In the data rows, zero lies at 7.5, halfway between 7 and 8.
Here are some rows, each followed by its group. Groups can overlap.
6,8,4,8,7,9,7,8,8,8,8,7,9,8,6,9,11,9,9,6,11,9,8,8,9,7,8,7,8,6,9,4,9,6,4,11,9,6,6,9,9,8,7,8,6,6,9,7,6,6,13,9,9,8,9,9,7,6,7,11,11,8,9,6 0
11,6,13,4,4,6,11,11,9,11,2,2,8,9,8,4,9,9,9,6,4,4,6,2,0,9,6,9,0,11,4,4,2,8,9,7,11,11,4,2,6,9,4,4,6,9,4,6,6,9,6,4,4,0,2,11,4,9,2,6,9,4,11,6 1
9,8,8,8,9,7,9,9,9,9,8,7,11,9,9,9,9,9,11,9,9,7,8,8,9,9,9,9,9,9,7,9,11,9,8,11,11,8,7,9,7,9,7,8,11,9,7,7,9,9,9,7,7,9,9,9,7,9,9,9,9,9,8,9 2
0,13,2,9,2,13,0,0,2,0,11,11,0,0,0,13,2,0,0,6,8,13,9,13,9,0,2,2,9,0,7,6,6,0,0,2,0,0,11,11,4,0,13,13,0,0,11,11,6,0,2,9,13,8,9,0,7,0,7,6,0,9,0,2 3
9,6,13,9,6,6,11,11,8,11,4,4,8,9,9,6,9,11,11,6,2,6,8,4,4,9,6,7,2,9,4,6,2,8,9,7,11,13,6,4,4,9,7,6,8,9,4,7,8,9,6,6,4,2,4,11,4,11,4,8,9,4,11,7 1
0,13,0,8,2,13,0,0,0,0,11,11,0,0,0,13,0,0,0,4,6,13,9,13,9,0,2,0,9,0,7,6,6,0,0,2,0,0,11,11,2,0,13,13,0,0,11,11,6,0,0,7,13,8,9,0,7,0,7,4,0,9,0,2 3
7,8,8,4,0,9,9,8,4,11,2,2,8,6,2,6,13,9,6,0,4,6,6,2,6,9,2,4,2,7,0,0,2,2,4,11,9,8,2,4,0,8,4,4,2,6,4,6,0,2,9,2,6,0,2,8,0,6,0,9,11,0,11,2 1
9,8,9,6,9,7,9,6,15,11,8,7,9,9,9,9,9,8,9,7,11,6,6,8,8,11,9,13,8,11,9,8,13,9,9,7,9,6,6,6,11,11,7,8,8,9,9,7,9,8,9,7,9,8,9,8,9,7,6,6,9,8,9,9 4
9,2,6,0,0,6,11,6,2,9,0,0,6,4,2,0,13,8,2,0,0,2,4,0,0,9,2,4,0,7,0,0,0,2,6,11,9,9,0,0,0,9,0,0,2,6,0,2,0,4,7,0,0,0,0,8,0,7,0,6,9,0,11,2 1
6,11,8,11,7,11,6,9,8,8,11,11,8,8,6,11,8,8,9,7,11,11,11,9,11,6,8,6,9,6,11,8,11,8,6,7,9,8,9,11,9,6,11,11,8,6,11,11,8,8,7,9,11,9,11,9,9,6,11,9,8,9,6,6 0
9,6,8,6,7,7,9,9,9,9,6,6,11,8,8,8,9,9,9,9,9,6,4,6,9,9,9,9,8,9,7,6,9,9,6,11,11,8,4,7,7,9,4,6,9,8,7,4,6,8,13,6,7,8,7,9,7,9,7,9,11,6,9,7 2
4,11,6,13,7,11,2,6,4,2,11,11,2,4,6,9,4,4,4,9,8,11,13,11,9,2,6,4,11,4,9,9,6,6,8,4,2,8,13,11,7,2,11,11,6,4,11,13,8,6,4,9,11,11,9,6,9,4,11,8,2,9,2,6 5
11,2,9,0,9,2,11,8,11,9,6,6,9,9,11,4,6,8,7,9,6,2,2,6,0,11,11,13,6,11,7,9,9,6,11,2,6,4,2,2,9,11,2,4,9,11,4,2,11,9,7,6,4,6,6,6,9,11,4,0,8,8,9,13 4
11,6,9,8,11,6,9,11,8,9,8,7,11,9,11,6,6,9,9,11,8,6,4,8,8,9,11,9,9,11,9,11,11,9,11,7,9,8,7,6,9,9,6,6,11,9,7,6,9,11,9,7,6,9,7,8,9,11,9,6,8,8,8,11 6
9,8,11,6,9,6,9,8,13,11,8,9,11,11,11,11,6,8,11,11,9,6,2,8,6,9,11,13,6,11,11,11,13,8,8,4,9,4,6,6,9,9,9,8,9,9,9,6,13,9,7,9,9,8,9,6,13,9,6,4,9,11,9,11 4
9,8,13,6,4,6,11,9,9,13,4,4,8,11,9,6,9,9,11,4,2,6,6,2,2,11,6,9,0,9,4,6,4,6,8,7,11,11,4,4,4,11,6,4,8,9,4,6,8,8,6,6,4,0,4,9,4,9,2,6,11,2,11,6 1
7,8,9,9,2,9,9,9,6,11,4,2,8,8,6,6,11,9,7,2,4,7,8,2,6,9,2,6,4,9,4,2,2,6,6,11,11,11,4,4,4,8,6,4,6,8,4,7,2,6,7,4,4,2,2,11,2,7,2,9,11,2,11,4 1
11,6,11,4,9,4,9,6,13,9,8,7,11,11,11,8,6,8,11,9,8,4,2,8,4,9,11,13,4,9,9,11,11,8,8,4,9,4,4,6,9,11,6,6,9,11,7,4,13,9,6,7,6,6,9,4,11,9,4,4,8,9,9,11 4
2,11,4,11,6,11,0,2,2,0,11,13,0,2,4,9,0,0,0,7,8,13,11,13,8,0,4,2,11,2,7,9,6,4,6,2,0,4,13,9,6,0,13,13,4,2,11,13,8,4,0,9,11,9,9,2,9,2,9,4,0,9,0,6 5
6,9,8,13,9,11,6,9,6,6,11,9,6,6,8,9,8,6,7,9,11,11,13,11,9,6,8,7,11,6,11,9,8,9,9,7,6,11,13,11,11,6,11,11,8,8,11,11,8,8,7,11,11,11,11,9,9,7,11,9,4,11,6,7 5
4,9,4,11,9,9,6,8,8,8,9,9,8,8,8,9,9,9,9,6,9,11,13,9,11,6,8,6,9,6,9,8,8,8,6,9,7,9,11,11,9,8,11,9,8,8,9,11,8,6,9,11,9,9,9,9,7,6,9,11,8,9,8,6 7
6,9,8,11,9,9,6,8,8,6,11,11,6,8,9,9,6,6,7,11,9,11,11,11,9,6,8,7,11,6,9,11,8,9,9,6,6,11,13,11,11,6,11,11,9,9,9,11,9,9,6,13,9,11,11,8,9,7,11,9,4,11,6,9 5
7,8,6,6,7,7,9,8,8,8,6,6,9,8,8,8,11,9,7,6,9,7,6,6,11,9,8,7,8,9,7,6,9,9,6,13,9,8,6,7,7,9,6,6,8,8,7,6,6,8,11,6,7,8,7,9,6,7,7,11,11,6,9,7 2
6,8,8,8,9,7,7,11,8,8,8,7,9,9,8,8,9,9,11,7,9,7,9,8,9,7,9,7,8,7,9,8,9,9,8,9,9,9,7,9,11,9,7,8,9,8,9,9,9,9,9,11,7,9,9,11,9,7,9,11,9,9,9,7 0
2,13,4,9,4,13,2,2,6,4,11,11,4,2,2,15,6,2,4,7,11,11,9,11,11,2,4,6,9,2,9,6,8,4,0,6,2,4,9,11,6,2,11,11,2,4,13,9,6,2,7,9,13,9,11,4,9,2,7,8,6,9,4,4 3
4,11,6,13,7,11,4,8,6,4,11,11,6,4,6,9,6,6,6,7,9,11,13,11,11,4,6,6,11,6,9,8,8,9,8,7,4,8,13,11,9,4,11,11,6,6,11,13,8,6,6,11,11,11,11,8,9,6,11,9,4,11,4,7 5
7,4,6,8,9,6,7,9,8,8,8,7,9,9,9,6,11,11,9,7,9,7,9,8,8,9,8,7,8,7,7,8,6,9,8,9,7,11,7,9,9,9,7,8,9,9,7,7,8,9,11,11,7,9,7,11,7,9,9,11,8,8,9,9 7
6,9,8,9,9,9,6,9,8,8,9,9,9,9,8,11,8,9,11,7,11,9,11,9,9,7,8,7,9,6,11,8,11,9,6,9,9,9,9,11,9,8,9,9,9,8,11,11,9,8,9,11,9,9,9,11,9,7,9,11,9,9,8,7 0
7,8,8,6,2,9,9,8,4,11,2,2,6,6,4,6,11,8,6,0,2,6,6,2,6,9,2,4,2,9,2,0,2,4,4,11,9,9,4,4,0,8,4,4,2,6,2,6,0,4,7,0,4,0,0,8,0,6,0,8,11,0,9,2 1
9,4,9,8,11,4,9,11,9,8,8,7,9,11,11,6,8,9,11,11,8,6,8,8,6,9,11,9,8,7,9,11,8,9,9,6,9,9,7,7,11,9,7,8,11,11,7,6,11,11,7,11,7,9,9,11,9,11,9,9,8,9,9,11 0
11,4,11,2,11,2,11,6,13,9,6,7,8,9,13,4,4,6,7,11,4,2,2,8,2,9,13,13,6,11,7,13,9,9,13,2,7,4,6,4,9,9,4,6,11,11,6,4,13,11,4,6,4,8,7,4,9,11,6,0,6,9,8,13 4
6,9,6,9,7,11,6,9,8,8,9,9,9,8,6,11,9,9,9,6,11,9,9,8,11,7,8,6,9,7,9,6,9,8,4,9,9,8,7,11,9,8,9,9,8,6,11,9,8,6,9,9,11,9,9,9,9,6,9,11,9,8,8,6 0
9,8,6,9,9,7,7,9,8,8,8,7,9,9,9,8,9,9,7,7,8,7,8,8,11,9,9,7,11,9,7,8,9,11,9,11,9,9,9,9,7,9,7,8,9,8,7,7,8,9,9,6,7,9,7,9,7,9,9,9,9,8,8,7 2
2,11,4,9,4,13,2,0,4,2,11,11,4,2,2,15,6,2,2,7,11,11,9,11,11,2,4,6,9,2,9,6,8,2,0,6,2,4,11,11,6,2,11,11,2,2,13,11,6,2,6,11,13,9,11,2,9,2,7,8,4,9,2,4 3
9,8,9,6,9,6,9,8,13,11,8,9,11,11,11,9,8,9,11,9,9,6,4,8,6,11,11,13,6,11,11,9,13,8,8,6,9,4,6,6,9,11,7,8,9,11,9,6,11,9,7,9,7,8,9,8,11,7,6,6,9,9,9,9 4
9,8,8,9,9,7,7,9,8,8,8,7,9,9,8,8,8,9,7,9,9,7,8,8,11,9,9,7,11,9,7,8,11,11,9,11,9,9,9,9,7,8,7,8,9,8,7,7,8,9,9,6,7,9,7,9,7,9,9,9,9,8,8,9 2
9,6,8,6,9,7,9,9,9,9,6,7,11,9,8,9,9,11,11,9,11,6,4,8,9,9,9,9,8,9,9,8,11,6,6,7,9,6,4,7,9,9,7,8,9,9,7,6,8,9,13,7,7,8,9,9,9,7,7,8,11,8,9,9 6
6,11,8,13,7,9,4,8,6,4,11,11,4,6,8,9,4,4,6,9,9,11,11,11,9,4,8,6,11,4,9,9,6,9,9,6,4,8,13,11,9,4,11,11,8,6,11,13,9,8,4,11,9,11,11,6,9,6,11,8,2,11,4,7 5
4,8,2,8,6,9,6,6,6,8,8,7,8,6,4,9,11,9,7,4,9,9,9,8,11,7,6,6,8,6,7,4,8,6,4,11,7,8,7,9,7,8,7,8,6,6,7,7,4,4,11,7,9,8,7,9,6,4,7,13,9,8,9,4 7
4,11,6,13,6,11,4,6,4,4,11,11,4,4,6,11,6,4,4,7,9,13,11,11,11,4,6,6,11,4,9,8,8,8,8,6,4,8,13,11,9,4,11,11,4,4,11,13,6,6,6,9,11,11,11,8,9,4,11,8,4,9,4,6 5
2,13,2,9,4,13,2,0,4,2,11,11,2,2,2,13,4,2,2,6,9,13,9,11,11,2,4,4,9,0,9,6,6,2,0,4,0,2,11,11,6,2,13,13,2,0,13,11,6,2,4,9,13,9,11,2,7,0,7,8,4,9,2,2 3
7,8,9,8,11,7,7,11,9,8,9,9,9,11,9,8,8,9,11,11,9,7,9,9,8,7,11,9,8,7,11,11,9,11,9,7,9,9,9,9,11,8,7,9,11,9,9,7,11,11,9,11,7,9,11,11,11,9,11,9,8,11,9,11 0
9,6,6,8,9,7,9,9,8,8,6,6,9,8,8,6,9,11,7,7,8,6,8,6,9,9,9,7,9,9,7,8,9,11,11,13,9,9,7,7,9,9,6,6,9,8,6,7,6,9,11,6,6,9,6,9,6,9,9,9,9,6,9,9 2
11,8,11,6,11,4,9,8,13,9,8,9,9,9,11,6,4,6,7,11,8,4,4,8,6,9,11,11,9,11,9,11,11,11,13,4,7,8,7,6,11,9,7,8,9,9,7,7,11,11,6,7,6,9,7,6,11,11,7,2,6,9,8,11 4
2,11,2,11,4,11,0,2,0,0,11,13,0,0,4,9,0,0,0,6,6,13,11,13,8,0,4,0,11,2,9,8,6,2,6,2,0,2,13,11,6,0,13,13,4,0,11,13,6,4,0,7,11,9,9,2,7,2,9,4,0,9,0,4 5
11,0,11,0,11,0,11,6,11,9,4,7,9,9,13,4,2,6,9,11,4,2,0,8,0,11,13,13,4,9,7,11,8,6,9,0,6,2,2,2,7,11,4,4,9,11,4,0,13,11,4,7,4,6,7,2,11,11,4,0,6,8,9,13 4
9,6,6,2,0,6,9,6,6,9,0,0,6,4,2,2,13,8,2,0,0,4,6,0,4,9,0,4,0,7,0,0,0,4,4,13,9,9,0,0,0,8,0,2,2,4,0,4,0,2,7,0,2,0,0,6,0,6,0,8,11,0,11,2 1
4,9,4,11,7,11,6,8,6,6,9,9,8,8,6,9,9,9,7,6,11,11,13,9,11,6,6,6,9,6,9,6,8,8,6,9,7,8,9,11,9,8,9,9,8,6,9,11,6,6,9,9,11,9,9,9,7,6,9,13,8,8,8,6 7
6,9,6,6,7,9,7,8,8,8,8,7,9,8,6,11,11,9,9,6,11,7,8,8,9,7,8,7,6,6,9,4,9,6,2,9,9,6,6,9,9,8,7,8,6,6,9,7,6,6,11,9,9,8,9,9,7,6,7,11,11,8,9,6 0
6,8,6,8,7,9,7,9,8,8,8,7,9,8,6,9,11,9,9,7,11,9,8,8,9,7,8,7,8,7,9,6,9,8,4,9,9,8,7,9,9,8,7,8,6,6,9,7,6,6,11,9,9,8,9,9,9,6,9,11,11,8,9,6 0
4,11,4,11,7,11,4,8,6,6,11,9,6,6,6,9,9,8,7,6,9,11,13,9,11,6,6,4,11,6,9,6,8,8,6,9,7,8,11,11,9,6,11,11,6,6,9,11,6,6,9,9,11,9,9,9,7,6,9,11,6,9,6,6 7
4,13,6,11,7,11,6,8,8,8,11,11,8,8,6,13,8,8,9,7,11,11,9,9,11,6,8,6,9,6,11,8,11,6,4,7,7,6,9,11,9,6,11,11,6,4,11,11,8,6,7,9,11,9,11,8,9,4,9,9,8,9,6,6 0
6,9,8,9,9,9,7,9,9,8,9,9,9,9,8,11,9,9,11,7,11,9,9,8,9,7,8,7,8,7,11,8,11,8,6,9,9,8,7,9,9,8,9,9,8,8,11,9,9,8,9,9,9,9,9,11,9,6,9,11,9,9,8,7 0
7,6,8,6,9,6,9,9,9,9,8,7,9,11,9,8,9,11,13,9,9,7,8,8,8,9,9,9,6,7,9,9,9,8,6,7,9,9,7,9,9,9,7,8,11,9,7,6,11,9,9,11,7,8,9,11,9,9,9,11,9,9,9,9 0
11,4,11,0,9,2,11,8,13,9,6,7,9,9,11,4,4,8,7,11,6,2,2,8,0,11,13,13,6,11,7,11,9,8,11,2,7,4,4,2,11,11,4,4,9,11,6,4,11,11,6,6,4,8,7,6,11,11,6,0,8,9,9,13 4
6,9,9,9,9,9,7,11,9,8,9,11,9,9,9,9,8,9,11,9,11,9,9,9,9,7,9,7,9,7,11,9,11,9,8,7,9,9,9,9,11,8,9,11,9,8,11,11,11,9,7,11,9,9,11,11,11,7,11,9,8,11,8,7 0
6,9,6,11,7,11,6,9,8,6,11,9,8,6,6,9,8,8,6,9,11,11,11,11,11,6,8,7,11,7,9,8,8,11,9,9,6,11,11,11,11,6,11,9,8,8,11,11,6,8,9,11,11,11,11,9,9,6,11,9,6,9,8,7 5
6,9,8,9,9,9,7,11,9,8,9,9,9,9,8,9,9,9,9,7,11,9,9,9,9,7,8,7,9,7,11,8,9,9,8,9,9,9,9,9,11,8,9,9,8,8,11,9,8,8,11,9,11,9,9,11,9,7,11,11,9,9,8,7 0
11,2,9,6,11,2,9,9,8,8,6,6,9,11,13,2,6,9,9,11,4,4,6,6,8,9,11,9,8,9,6,11,8,11,11,7,9,9,7,6,7,9,4,4,13,9,6,4,11,11,7,7,4,8,6,8,7,13,9,8,8,8,9,11 2
11,4,11,2,11,2,11,8,13,9,6,7,9,9,11,6,4,8,7,11,8,2,2,8,2,11,13,13,6,11,9,11,9,8,11,0,7,4,4,4,11,11,6,6,9,11,6,4,11,11,6,7,6,8,7,6,11,11,4,0,6,9,9,13 4
6,8,6,8,9,9,7,11,8,8,8,7,9,8,6,8,11,11,9,7,11,9,9,8,9,7,8,7,8,7,9,6,8,8,6,9,9,9,7,9,11,8,7,8,8,8,9,9,8,8,11,9,9,9,9,11,9,7,9,11,9,8,9,7 0
11,2,9,4,4,4,11,8,6,11,0,0,8,9,9,0,11,9,7,4,0,4,6,0,2,11,4,7,0,9,0,4,0,6,9,9,9,11,4,2,2,11,2,2,8,9,0,2,4,8,6,2,0,0,0,8,0,11,2,8,9,0,11,7 1
6,8,4,8,6,9,6,8,6,8,8,7,8,6,4,9,11,8,7,6,11,9,9,8,11,7,6,7,8,6,7,4,8,8,4,11,7,8,7,9,9,8,7,8,6,6,9,7,4,4,13,9,9,8,9,9,7,4,7,11,9,8,9,6 7
4,11,6,13,7,11,4,6,4,4,11,11,4,4,6,11,6,4,4,7,9,11,11,11,9,4,6,4,11,4,9,8,8,8,8,6,4,8,13,11,9,4,11,11,6,6,11,13,6,6,6,9,11,11,11,6,9,4,11,8,2,11,4,6 5
11,2,8,6,11,2,9,8,8,8,6,6,9,9,11,4,6,9,9,11,4,4,4,6,6,11,11,9,9,11,6,11,8,9,11,7,7,8,6,6,7,11,4,4,13,11,4,4,11,11,7,6,4,8,6,6,7,11,7,6,8,8,9,11 6
2,11,4,11,6,11,2,4,4,2,11,11,2,2,4,11,4,2,2,7,8,13,11,11,9,2,4,2,11,2,9,8,8,6,6,6,2,6,13,11,7,2,13,13,4,2,11,13,6,4,4,9,11,9,9,4,9,4,11,6,2,9,2,6 5
9,8,15,8,4,6,11,11,9,13,4,4,8,9,9,4,9,9,11,6,4,6,8,2,2,9,6,7,2,9,4,6,4,9,9,7,11,13,6,4,4,9,6,6,8,9,4,7,8,9,6,6,4,2,4,11,4,11,4,8,9,4,11,7 1
11,9,13,8,2,7,11,8,9,11,4,2,8,8,8,6,11,9,7,4,4,6,8,2,6,9,4,7,4,11,2,4,4,9,9,11,13,13,6,4,2,9,6,4,6,9,4,7,4,8,7,2,4,2,2,9,2,9,2,8,11,2,9,6 1
6,9,8,11,7,9,6,9,8,8,9,7,8,8,6,9,9,8,7,9,11,9,11,9,11,6,8,9,11,7,9,8,8,9,8,9,6,9,9,9,11,8,9,9,8,9,9,9,6,8,11,11,9,11,11,11,9,7,11,11,8,9,8,7 5
11,2,8,4,11,4,11,9,8,9,4,6,11,9,9,6,8,9,9,9,6,4,2,6,8,11,11,11,8,11,6,9,9,9,11,7,7,6,6,6,7,11,4,4,11,11,4,2,8,11,9,6,4,8,6,6,7,11,7,6,9,6,9,11 6
6,9,8,13,9,9,6,9,6,6,11,9,6,6,8,9,6,8,7,9,11,11,13,11,9,6,8,7,11,6,11,9,8,9,9,7,6,11,11,11,11,6,11,11,8,8,11,11,8,8,7,11,11,11,11,9,9,7,11,9,4,11,6,7 5
Which 5 groups are nearest to each row below, nearest first, going by the average distance to the group's rows?
6,11,6,11,7,11,4,8,6,6,11,9,6,6,6,9,8,6,6,9,11,11,11,11,11,4,8,6,11,6,11,8,8,9,8,7,4,9,11,11,11,4,11,11,6,8,11,11,8,8,7,11,11,11,11,9,9,6,11,9,6,11,6,7 -> 5 7 0 2 3
6,6,6,6,7,7,7,9,8,9,6,7,9,9,6,8,11,11,11,6,9,7,8,8,8,9,8,7,6,7,9,6,8,6,4,9,9,8,6,7,9,9,6,8,8,8,7,6,8,8,11,9,9,8,7,9,7,7,7,11,11,8,9,7 -> 0 2 7 6 4
13,2,9,0,9,2,11,8,11,9,4,6,9,9,9,2,6,8,6,9,6,2,2,6,4,11,11,11,6,11,6,9,8,11,13,6,7,6,4,2,9,11,2,2,9,9,4,2,8,11,7,4,4,8,6,6,7,11,6,2,8,6,9,11 -> 6 4 2 1 0
11,6,13,4,4,4,11,9,9,11,2,2,8,9,9,2,9,9,9,4,2,4,6,2,0,11,6,9,0,9,2,6,2,8,9,7,9,13,4,2,4,11,4,4,8,11,2,4,6,8,6,4,2,2,2,9,2,11,2,6,9,2,11,7 -> 1 6 2 4 0
Which 4 groups are nearest to each row below, nearest first, going by the distance to the centre of the group?
9,4,4,4,7,6,9,8,6,8,4,4,9,8,6,4,11,9,6,6,8,6,6,4,9,9,8,7,8,9,6,6,8,9,8,13,9,8,4,6,6,9,2,4,8,8,4,4,4,8,13,4,6,8,6,8,6,9,7,9,11,4,9,7 -> 2 6 7 1
Which 4 groups are nearest to each row below, nearest first, going by the average distance to the group's rows?
11,8,11,6,9,4,9,6,15,9,8,7,9,11,11,8,8,8,7,9,8,6,4,8,8,9,11,13,8,11,7,11,13,11,11,7,9,8,6,7,9,11,7,6,9,11,7,6,9,9,7,7,6,9,7,6,9,9,6,6,8,9,8,11 -> 6 4 2 0
6,9,6,13,9,9,6,8,6,6,11,11,8,8,8,9,8,8,7,7,9,11,13,9,9,6,8,6,11,6,9,9,8,9,8,7,7,9,11,11,9,6,11,11,8,8,9,11,9,8,7,11,9,11,9,9,9,6,11,11,6,9,6,7 -> 7 0 5 2
6,9,6,11,7,11,6,9,6,6,11,9,8,6,6,9,8,8,6,9,11,11,11,11,11,6,8,7,11,6,9,8,8,9,9,9,6,9,11,11,11,6,11,11,8,8,11,11,8,8,9,11,11,11,11,9,9,7,11,9,6,9,6,7 -> 7 5 0 2
Which 5 groups are nearest to each row below, nearest first, going by the distance to the centre of the group?
9,8,9,8,2,9,9,8,6,11,2,2,8,6,4,6,11,9,6,0,4,6,6,2,6,9,2,6,4,9,2,0,2,6,6,11,9,9,4,4,2,8,6,4,4,8,4,6,0,4,7,0,4,2,2,8,0,6,2,8,11,0,11,2 -> 1 2 7 6 0
11,4,8,8,11,4,9,8,8,8,8,7,9,9,13,6,6,8,9,11,4,6,6,8,8,9,11,9,9,9,6,13,9,9,11,6,7,8,7,6,7,9,6,6,13,11,6,4,11,11,7,7,4,9,7,6,7,11,7,6,6,8,8,11 -> 6 2 4 0 7
